Families of rows that turns and mirrors carry onto each other, the same ones carrying the whole set onto itself: the rest of each named row's family, in list order
9 families of 3 rows
z_799: [ -5,   2,  10, -16,  -8, -13,   8,  -6,  10, -12,   2,  -7,   0, -16,  -2,
  -2]
z_949: [ -4,  11,  -7,  -2,   0,   0,  11,   7,  -3,   5,   5,   0,  -1, -16,  -5,
  -4]
z_714: [  4,   8,   4,  -1, -20,  -1,  -4,  -2,  -8, -11,   4,  -7,   3,   2, -19,
  10]
z_688: [ 14,  -1,  -1, -12,  10,   8,  -4,  -2,   1,  -1,  -8,   4, -10, -12,  -2,
  -5]
z_96: [ -3,   1,   2,  -9,   2,   1,  -5,  15,  -1,  -5,  -1, -14,  -1, -15,  -6,
 -18]
z_156: [ -1,  -1,  -3, -19,  -5,   0,   3,   5,   8,   1,   1, -16,  -4, -22,  -1,
  -9]
z_853: [ -4,  -6,   6, -12,   4, -16,   3, -15,   0, -18,   1,  -1,  -7, -15,  -3,
   4]
z_109: [  3,  10,  -3,  -7,  -7,   1,   3,   0,  10, -11,  -1,   8,   1,   1, -24,
   2]
z_839: [  9, -12,  -4, -10,   8,  -9,  -7, -11,  -7, -11,  -6, -10,  -8, -18, -17,
   8]
z_751: [  0,   2,  -6, -15, -10,   4,   0,  12,  10,  -3,   4, -11,  -1, -16,  -7,
 -14]
z_546: [  2,  10,  -4,  -4,  -4, -13,  11,   9,  -3, -11,   5, -13,  -7, -22,  -3,
   1]
z_159: [  4,  14,  -4,  -7, -15,  10,  -6,   4,   0,  -9,  -4,  -3,   4,   3, -14,
   7]
z_87: [  3,  14,  -4, -14, -13,  -8,   4,  -4,  -3,  -8,  16, -14,  -5,  -1, -13,
  10]
z_638: [  9,   8,   4,  -2,  -8,  -2,  -5,  -2,   0,  -7,  20,  -3,  -5,   7, -17,
   0]
z_739: [  5,  -4,   7,   0,   7, -13,  -5,   2, -19,  -5,   2, -10,   8, -11, -14,
   5]
z_740: [  3, -13, -10,  -9,  10,  -6,  -8,  -3, -12,  -9,  -5,  -6,  -5, -20, -18,
   0]
z_349: [ -4,   2,   8, -17, -10, -10,   2, -16,   2, -16,   4,  -1,   2,  -3,  -2,
  12]
z_970: [  8,   1,  -2, -13, -17,   7,  -9,  -5,   4, -12,   4,  -7,  -4,   4,  -4,
  12]
z_902: [ 19,   3,  10, -17,  -1,   6,  -9,   0,  10,  -2,  -3,  -7,  -3,  -6, -13,
  -6]
z_639: [ -6,  -4,   1,  -5,   2,  -3,   2,  16,  -4, -10,  -7,   1,   7,  -9,   1,
  -7]
z_425: [  2,  -3,  -2,  -8,   3, -14,  -2,  -3, -20, -15,  12, -14,  -7,  -8,  -6,
   9]
z_614: [  9,  -1,  -5, -11, -15,   6, -13,  -3,  -3, -13,   3,  -5,   3,   5, -15,
  12]
z_436: [ 13,  -4,   5, -20,   3,   8, -10,  -3,  -7,   3, -10,  -5,   4,  -4,  -6,
   5]
z_685: [ -2, -10,   5, -17,   9,  -8,  -8,  -3,  -9,  -7,   6,  -4,   5,   3, -23,
  -5]
z_861: [  1,  -3,  -7,  -9,  12,  -1, -11,  -9, -14,  -8,  -1,  -4,  -8,  -6, -25,
   1]
z_634: [ -5,  -5,  -5,  -4,   6,  -9,   0,  -8, -22,  -4,   2,  -5,  -7, -14, -19,
   1]
z_455: [ -5,   5,   2,  -3, -10,  -2,   4,  11,  -1,  -6,   9, -10,  -8, -14,  -5,
 -17]

The rest of the family of z_740: z_751, z_614
The rest of the family of z_685: z_109, z_639
The rest of the family of z_853: z_799, z_349
The rest of the family of z_638: z_949, z_739
The rest of the family of z_839: z_156, z_970
The rest of the family of z_96: z_159, z_861

Families of rows that turns and mirrors carry onto each other, the same ones carrying the whole set onto itself: the rest of each named row's family, in list order
5 families of 8 rows
z_40: [ 31, -15,  -2,   0,  -4,   6,  -2,   5,  -9,  -6,  -6,  -3, -16]
z_356: [ 24, -13,  -6,   3,  -4,  10,  -7,   4, -11,  -8,   2,   0, -19]
z_238: [ 29, -19,  -3,   3,  -9,   3,  -6,  -2, -15,  -9, -11,   9, -15]
z_833: [  1,   2, -11,   4,   8,   9, -14,   2, -14,  -1,  -7,  -9,  -6]
z_733: [ 17,  -2,  -3,  -3,   7,   6,  -7, -10,  -9, -18,  -3,   3,   4]
z_897: [ -2,   3, -13,  -1,  -4,   6,  -5, -13, -20,  -1, -21,   0,   4]
z_961: [ 16, -11, -14,   6, -10,  -2,   0,   8, -13,  10, -20,   1, -13]
z_754: [ 12, -11,  -4,  -5, -14,   1,   7,  -9, -15,  -6, -23,   5,   7]
z_563: [ 31, -11,   0,   4,  -7,  10,  -3,   4, -10, -10,  -9,  -1, -19]
z_463: [ -1,   7, -11,  -2,   1,   9,   0,  -4, -15,   1, -17, -12,   2]
z_660: [ 15,  -1, -10,   5,   6,  12, -13,   2, -14,  -3,  -4,  -8, -20]
z_967: [ 15,  -7, -15,  17,  -1,  10,   1, -10,  -3,  -8,  -9,   8,  -2]
z_103: [  8,  -3,  -8,   9,   4,  10, -16,   1,  -8,   3,  -4, -11, -10]
z_635: [ 16,  -4,  -1,  -7,   1,   7,  -2, -18, -16, -21,  -6,  -4,  -3]
z_232: [ 13, -10, -10,  10,   3,   4,  -5, -18,  -3,  -8,  -8,   6,   0]
z_957: [ 15,  -2,  -5, -11, -11,   8,  -2,  11, -26,   1, -19, -10, -12]
z_553: [ 14, -10, -16,  14,   1,   5,  -4,  -8,   2,   1, -20,   2,  -4]
z_499: [ 14,  -8, -12,  10,   0,   6,   1, -13,  -2,   2, -10,   9,   3]
z_493: [ 14,  -2,   2, -14,  -8,   7,  -2,   0, -30,  -9,  -7,  -5,  -9]
z_440: [  5,  -6,  -7,   6,   9,  15, -10,   3, -13,  -4,  -4, -13, -11]
z_4: [ 14,  -5,   5, -15,  -1,   9,  -7,  -9, -17, -15,  -6,  -4,   0]
z_178: [  3,  -8, -12,   2,   5,  11, -14,   2, -14,  -6,  -3, -14, -11]
z_890: [ 17,  -3,  -3, -13, -10,   4, -10,   5, -27,  -5, -14, -13, -13]
z_294: [ 12,  -5,   2, -14,  -5,   4,  -4,   4, -26,  -6, -20, -10, -13]
z_810: [ 27, -14,  -3,  -5, -16,   3,   8, -10, -15,  -6, -19,   6,  -6]
z_755: [ 13,  -5,  -2, -18,  -4,   7,  -7,   6, -26,  -2, -21,  -5, -10]
z_166: [ 25,  -5,  -2,  -2, -12,   2,   7,  -9, -16,  -1, -23,  11,  -1]
z_700: [  5,   2,  -9,  -3,  -3,   1,   1, -12, -17,   0, -29,  -3,   7]
z_471: [ 15,  -6, -19,  15,  -7,   3,   0,   2, -12,   9, -20,   1, -13]
z_603: [ 11, -10, -11,   3, -14,   7,   1,   4, -21,   9, -24,  -6, -18]
z_743: [ 11,  -8, -12,  10,  -7,   6,   0,  11, -14,   7, -24,   2, -13]
z_666: [ 16,  -7, -12,  17,  -4,   5,  -1, -12,  -2,  -5,  -6,   2,  -1]
z_66: [ 15,  -2,   1, -12,  -1,   5,  -5, -18, -10, -15,  -6,  -3,  -5]
z_611: [  1,  -1, -12,  -2,  -1,   2,  -1,  -8, -23,   6, -21,  -9,   5]
z_955: [ 23,  -8,  -9, -12, -14,   1,   6, -10, -19,  -6, -19,   8,   0]
z_675: [ 20,  -5,  -6,  -3, -14,  -1,   7,  -8, -15,  -8, -26,  11,  -4]
z_577: [ 30, -11,  -5,  -1,  -8,   8,  -9,   0,  -5,  -9,  -3,   5, -16]
z_920: [ 14,  -9, -16,  12,  -7,   6,  -2,  10, -18,  10, -20,  -1,  -7]
z_993: [ -5,   0, -12,  -1,   1,   4,   0,  -9, -19,  -3, -21,  -2,   3]
z_567: [ 14,   0,  -3,  -9,   1,  13,  -9, -17, -15, -13,  -4,  -4,   3]

The rest of the family of z_103: z_961, z_499, z_890, z_611, z_955, z_577, z_567
The rest of the family of z_660: z_238, z_733, z_754, z_463, z_553, z_493, z_603
The rest of the family of z_66: z_40, z_897, z_178, z_755, z_166, z_666, z_920

Families of rows that turns and mirrors carry onto each other, the same ones carrying the whole set onto itself: the rest of each named row's family, in list order
4 families of 8 rows
z_99: [ 11, -12, -13,  -2,   3,   1,  -5,  -2,  -5,  -3,   1,  -4,  -5,   7,   4,
  16,  -1,   9,   0, -12]
z_518: [  3,  -6,   3,  -2,   9,  -7,  -3,   0,   9,   2, -13,  10,  -4,  -7, -14,
   8,   8,  -5,  -4,  -4]
z_768: [ -5,   3,   4, -14,  -1,  13,   3,   0,   7,   1,  -5, -10,   0, -13,  -6,
  -2,  -4,  -2,  12,  -6]
z_410: [  6,   0,  -5,  15,   6, -13,  -6,  -2,  -2,   1,   2,   6,   0,  13,  10,
   5,   2,   3, -15,   1]
z_505: [-10,  16,  12,   3,   1,  -1,   1,   0,   9,   5,  -5,  -1,   5,  -7,   0,
 -14,  -1,  -9,  -3,   6]
z_946: [ 1, 12, -4,  5,  1,  9,  4,  0, -2,  7, 10, -8,  1,  9, 17, -6, -5, -1,
  9,  1]
z_898: [ -3,  10,  -6,  -7,  -3,  -1,  -6,  11,  -3, -10,  12,   3,   2,  -8,  -9,
   4,  -3,   7,   3,  -2]
z_859: [ -3,  -4,   0, -13,  -3,  12,  -5, -10,   7,  -5,  -5, -11,  -5, -11,  -1,
  -4,  -5,   3,  12,  -1]
z_772: [ -3, -10,  -1,   0,   7,  -8,  -3,  -1,   6,   0, -17,  10,   2,  -5, -12,
   8,   2,  -9,  -7,  -4]
z_963: [  4,  -8, -14,  -5,  -2,   7,   0,  -6,  -9,  -1,  -2,  -5,  -3,   2,   8,
  14,  -2,   7,  -2, -17]
z_191: [  5, -11, -11,  -4,  -1,   1,  -6,   0,  -1,   1,  -2, -12,  -3,   4,   4,
  19,   3,   8,  -3, -15]
z_17: [ -6,  13,  -3,   1,  -1,   7,  -5,   4,   0,   9,  10, -10,   3,   3,  20,
  -7,  -1,   6,   1,  -3]
z_613: [  3,  -7,   4,   8,   8,   2,   3, -12,   7,  12, -16,  -8,  -1,   9,  14,
  -2,   1,  -7,  -5,  -3]
z_49: [-12,  10,   7,   4,  -2,  -3,   1,   3,  11,   0,  -7,   5,   6,  -2,  -3,
  -8,  -8,  -7,  -1,  12]
z_516: [  3,  -2,   2,   4,  12,   5,   9,  -7,   1,  14, -15, -11,   1,  11,  13,
   3,   1, -10,  -2,  -3]
z_849: [ -3,   7,  -3,  14,  10, -11,  -7,   4,  -5,   4,   3,   5,  -3,  11,   2,
   4,   2,   4, -18,  -3]
z_186: [ -5,  14,  10,   5,   5,  -1,   2,  -1,   5,   1,  -1,   8,   3,  -3,   0,
 -17,  -4,  -8,   1,   9]
z_378: [ 13,  -7,  -9,  -2,   7,   4,  -4,  -5,  -6,   1,   2, -10,  -6,   2,   8,
  11,   6,   7,  -2, -18]
z_148: [ -3,  12,  13,   6,   7,  -7,  -3,   5,  13,   4,  -3,   1,   3,  -2,  -4,
 -12,   1,  -7,   0,  11]
z_438: [  5,   7,  -1,  14,   8, -12,   2,   9,  -4,   7,   1,   7,   5,  11,   6,
   7,   5,  -3, -15,  -4]
z_149: [  3,   7,  -4,   2,  -3,  -8, -11,   7,   5,  -6,  13,   3,   3,  -7,  -9,
   6,  -7,  10,   6,  -8]
z_237: [ -2,   5,  -3,  -4,  -8,  -4, -12,   6,   3, -12,  11,   6,   0, -10,  -9,
  -1,  -3,   9,  -1,  -3]
z_841: [  8, -10,   1,   0,   6,  -6,   1,  -5,   4,  -8, -14,   5,  -4,  -3, -16,
  10,  -1,  -6,  -4,  -2]
z_531: [  2,   8,  -1,  14,   8, -16, -10,   8,  -3,   5,   2,   1,   3,  13,   5,
  -1,   1,   2, -11,  -3]
z_93: [  1,  -9,   3,  -3,   4,  -8,  -8,  -1,   7,  -5, -14,   4,   0, -10, -13,
   8,   4,   0, -11,  -6]
z_781: [ -1,  -4,   3,  -1,   7,   9,   8, -10,   0,   8, -16,  -8,  -3,   7,  13,
  -3,   6, -10,  -8,   3]
z_358: [-1, 11,  0, -1, -3, -3, -5,  5,  1, -9, 18,  4, -7, -7, -4,  4, -4, 11,
 -1, -6]
z_126: [  1,  -8,  -2,   2,   7,   4,   2,  -7,   4,  11, -22,  -9,   7,   8,   9,
  -2,   2, -10,  -1,   0]
z_642: [ -1,  -4,   0, -13,  -3,  16,   7, -10,   7,  -3,  -6,  -6,  -3, -12,  -1,
   3,  -3,  -2,   8,  -3]
z_530: [ -1,   9,  -4,   4,  -5,   8,  -1,  -2,  -5,   0,  10, -14,   4,   7,  18,
  -6,  -9,   5,   2,  -2]
z_663: [  4,  -4,   2, -13,  -5,  12,   4,  -6,   9,  -2,  -7,  -9,   4, -11,   1,
  -1,  -3,  -5,  15,  -2]
z_52: [  4,  12,  -1,   1,  -2,   9,  -1,  -1,  -2,   2,  13, -14,  -2,   5,  17,
  -6,  -2,  10,   4,  -1]

The rest of the family of z_530: z_518, z_898, z_191, z_613, z_849, z_186, z_663
The rest of the family of z_17: z_859, z_49, z_378, z_438, z_149, z_841, z_781

